One turning vector, and how many steps it has turned:
The counts run from 0 to 1295.
[118 141 178 125 104 127 164 159  86 117 105 182 133 136 139 126 141  92
 118 148 130 109  98 197  99 138 140 145  81 126 121 141 147 113 113 163
 142 129 116 148  81 128 183 105 158 154 105 129 188 125  85 147 141 136
 156 166 143 101  91] => 1106
[126 137 141 109 120 130 127 112 118 112  87 119 106 137 168  92  64 123
 133 106 126 133  79 147 124 111 145  85 118 127 118 129 146 125  97 206
 121 100 120 137 114 159 102 101 168 174 152 160 140 175 104 135 115 148
 128 127 130 116 190] => 986
[103 117 190 128 136 144 124 166 113 121 170 149 154 112 109 150 173  78
 132  79 110 117 178 164 117 115 109 148 140 113  78 133 157 124 154 101
 142 142 109  96 110  99 133 147 114 121 135 133 174  98 126 126 134 118
 152 105 130 209 107] => 1096
[150 137  89  96 140 112 150 114 172  86  79 134 101 110  91 161 144 151
 112 129 133 117  59 138 151 116 201 163  76 133 143  90 115 123 122 103
 122 113 158 172 137 124 140 143 122 110 123  99  88 141 138 140 109 117
 107 137 117  98 111] => 727
[103 177 132 113 121 130 110 114 129 166 117  92 104 116 183 108 115 134
 127 158 145 144 119 104 148 124  93  44 148  91 100 174 151 120 124 124
 130  89 118 132 137 119  89 149 127 122 113 125  70 123 131 102 128 147
  88 142 183 112 164] => 133
[ 86 104 145 130 135 155 117 144 121 138 107 155 129 147 106  92 114 118
 126 175 152 171 123 191 155 157  71 117 127  99 116  93  96 161 170 124
 183 150  73 125 125 144 173 143 142 104 147 103 116 121 105 106  87  89
 127 130 124 121 137] => 1193
[108 142 107 124 132 119  53  70 188 132 123 120 143 150 119 130 181 152
 150 122 135 159 141 114 131 145 112 107 110 167  59 102  99 138 152  77
 133 120 149  87 147 135 149 130 152  98 159 133 114 115 142  97 126 130
 110 105 114 151 150] => 742
[116 107 132 126 114 139 112 121 100 140 166 168  98  88 181 107 119 143
 199 127 129 141 136 140 114 113 100 103 157  80  66 145 196 114  91 150
 108 129 104 114 137 115 129  82 131 123 121 142 123  94 113 111 108 118
 114 125 127 128 160] => 1247
[130 102 128 112 135 165  93 139 127 115 116 118 196 180 100 103 146 123
 177 133 167 138 148 130 162 148  90 119 144 143 133 122  98 138 169 121
 141 143  80 111 185 131 138 115 115 114 103 123 145 126 112  96 121 106
  94  87  77 139 107] => 335
[173 134 137  86 170  93 158 169 105  84 122 175 153 164 142 171 166  60
 135 105 119 142 138 168 133 133 174 116 123 148 167 145 170 109  84 139
 129 124 134 123 155 150 132 103 141 145 106 150 152 124 138 125 151 110
 153 114  99  85 114] => 950
[150 139 115 140 129  89 105  77 159 138 162 157 149 124 135 131 197 109
 139 126 121 130 176  95 137 164 103 111 162 155  82 127 145 137 133  65
 138 153 160  89 148 152 159 130 129  74 137 113 143  97 170  77 148 129
 120 139 131 103 118] => 552
[112 137 114 168 161 124 102 110 166  93 125  85 131  91 125 157 152 151
 143 153 131 119 124 110 117  99 123  95 144  98  97 100 168 118 157  79
 120 100 120  98 213 124 119 122 129 111 126  97  82 102 157  81 122 101
 101  97  89 151 154] => 993
[108 133 144 154 118 155 145 126 182 126 149 157 138  79  93 156 182 143
 112 151 141 134 146 149 135 115  93 150 127 117  78  78 156 156 167  64
 171 132 123 139 143 112 144 126 127  74 142  59 121  88 114 104 118  89
 133 143 139 162 118] => 300
[113 119 154 167 147 118 126 146 162  88 156 132 159  78 119 169 165 127
 137 105 126  84 145 131 128 108 132 150 178 112  88  89 145 151 149  84
 153 144 151 100 155 102 140 124  92  91 147 105 152 112 158  97 126  95
 125 131 125 176 115] => 904
[163  99 128  58 113 168 149 115 106 135  93 159 157 167 112 122 139 101
 171 107 138 169 105 140 161 150 154 155  97 128 138 160 131 113 103 162
 109 132  85 156 113 143 105 100 112 154 105 139 137 145  75 140 106 142
 120 119 105 112 103] => 821
[160 136 135  82 153 142 159 155  94 104 126 157 146 153 140 152 171  67
 145 112 121 164 139 155 154 126 148 104  95 120 159 167 181 100  82 149
 113 116  79 131 167 147 106 104 151 158  97 154 132 124 118 140 138 128
 148 102 112 113 123] => 951
[ 66 105 187 122 100 166 112 161  87 145 113 154 155 146 136 124 140  94
 119 128 146 134 143 187 128 128  80 149 133 106  98 142 120 138 153 145
 161 143  70 117  89 101 136 130 111 121 115 110 136 127  84 128 121 126
 150 128 157 168  87] => 17
[129 133 113 179 153 115 126 117 135 113 181 177 126  71 130 153 174 143
 160 149 119 126 175 136 120 110 107 149 157 124  84 105 189 118 123  76
 132 147 133  97 162 109 170 122 118 105 142 119 134  52 153  92 143 118
 120 126 123 128 130] => 773
[100 144 134 139 135 114  98  86 153 137 156 116 106 101 157 183 163 120
 135  83 118 157 113  96 139 148 144  69 121 119  55 159 146 132 111 100
 134  87 143  95 117 120  83 121 128 139 170 152  73 148 133 127 133 143
 130 117 143 148 157] => 419
[ 97 126 138 126 144 114  95 156 141 105  79 134 181 155 132 140 161 124
 115 109 140  97 103 159 142 130 154 161 115 179 146  73  75 173 166 148
 141 135 144 145 125 154 149 112 121 136 125 121 163 146 139 140 176 136
 166 154 147 152 107] => 753
[107 155 155  83 167 110 126 191 115  90  79 158 120 145 135 138 142  89
  89 126 125 114 103 222 114  89 169 159 101 131 165 112 125 133 157 160
 142 118 139 167 116 120 165 143 133 139 119 125 142 129 127 155 145 107
 157 143 164 133  95] => 533
[111 135 142 119 159  80 120 103 148 142 143 191  96 100 178 135 150 101
 105 138  81 164 133 176 122  96 125 128 152 133  81 116 172 147  76 137
 159 129 174 109 104 147 118  99 143 111 169 122 102 109 150 115 101 135
 171 151 161 128 156] => 960
[142 146 133 141 148 107 134 135 137  87 116 107 148 135  82  97 126 101
  92 108 127  93 128 167 128 130 107 150 137 171 150  75  99 153 186 106
 168 164 135 109 125 159 185 167 152 121 160 114 202 121 164 112 127  89
 136 137 111 134 133] => 50
[155 142  78  74 112 145 113 106 129 134  79 151 156 176 142 117 154 148
 185 147 146 156 101  97 172 169 147 111  96 145 137 149 125 132 114 162
 100 113 115 161 144 155 104  76 125 121 108 143  99 142 110 140 141 150
  98 138 121  66 127] => 410
[103 156 120 149 120 132 134  94 157 135  84 148 121 110 155 164 170 171
 121 169 119 136  73 115 142 113 163 137  67 116  79 136 148 123 101 131
 125  91 151 166 124 122 106  98 123 118 119  96  76 121  91 121 147 168
 143 158 156 118 114] => 827
[146 141 149 113 104 134 158 167 120  97  74 152 108 108 157 102 136 116
 129 147 125  83  72 172  97 122 177 137 113 129 122 122 157 121 131 147
 132 123 149 175 103 135 177  84 159 139  90 107 166 123 127 140 134 120
 129 188 151  89 108] => 312
[174 135  55 116 134 118 123  68 155 113 119 120 113 115 131 123 123 166
 176 141 125 141 101  63 151 138 152  91 118 132 114 139 147 116 107 116
  89 110 135 145 174 150 111 105 138 122 134 147 110 122 138 100 129 121
  82 120  86  69 173] => 320
[139 135 131 146 116 109 131 126 161 113  88 129 176 132 115 138 141 118
  94 118 132  93  85 118 164 154 156 153 147 180 159  90  75 184 141 140
 167 149 156 159 115 146 137 112 109 100 146 101 167 162 137 111 164 128
 148 188 146 106 106] => 562
[131 163  80 133 146 107 104  49 155 141 154 138 123 104 116 178 164 160
 135 127 117 154 133  68 175 131 124 108  97 152  77 145 149 134 114  97
 111  95 136 115 129 135 103 162  99 123 146 153  94 106 129 109 151 162
 118 106 126 126 158] => 1023
[160 140 137 133 112 133 143 174  97  86 124 142 147 136 138 170 159  95
 173  91 133  72 110 128 117 140 170 104 126 138 143 140 167 116 134 159
  94 111 117 135 138 128 141  85 139 164 108 157 201 115 122 160 182 131
 141 138 109 118 120] => 1171
[101 119 110 168 151  99 110  94 128 127 148 141 158 138  93 141 182 135
 113 154 128 131 149 138 126 151  94 177 116 123  61 120  97 135 146  61
 172 162 132 104 118 104 170 159  85  95 110  92 111 110 118  84 140 132
 131 140 126 126  95] => 682
[105 151 142 124 137 125 141 166 111  99 109 173  82  86 168 137 104 135
 124 154 117 124  77 183 126  95 165 132 112 109 148 124 174 137  99 184
 128 101 138 179 101 122 129  97 124 138 125 132 123 117 118 150 144 123
 140 164 164 103 132] => 443
[118 109 115 108 159 128  83 124 150 132 104 127 185 158 136  67 122 131
 131 144 143 136 174 151 155 126  57 138 199 162 138  99 110 147 145 142
 148 164 125 108 179 159 127 124 116  82 127  98 148 123 153  86 115 122
 105 122 124 141 142] => 808
[117  78 141 114 150 117  80 133 125 138 163 151 145 134 124 141 141  84
 167  80 143 171 166 141 167 156  90 112 178 101  97 150 119 155 116 135
 152 138  87  78 139 108  97 129  83  99 150 153 101 125 118 101 119 114
 105  92 121 132 133] => 12
[134 150 109 142 150 108  91 106 105 111 139 121 122 109 183  85  70 137
 158 125 113 111 130 120 117 107 107  93 150 139 112 145 182 110 100 186
  93 137 125  90 124 154 124 108 133 150 147 169 189 115 133 106 140 146
 127 123 116 111 199] => 513
[116 132 139 133 152 122 137 143 119  90  98 143 140 154  96  93 133 124
 105 156 146 103 138 212 116 120  92 174 123 140 115  95 103 117 165 103
 152 167 122 122 127 136 214 169 138 114 108  96 173  99 141 102 116 104
 134 132 136 129  91] => 1195
[165 139 111 122 118 120 111 102 132 126 154 154 122  83 152  80 134 143
 185 137 106 114 159 105 112 115 107 113 173 140  86 133 196 108 108 118
 107 139 151  96 157 150 146  88 141 113 129 128 175  81 158  86 115 133
 111 128 121 127 163] => 643
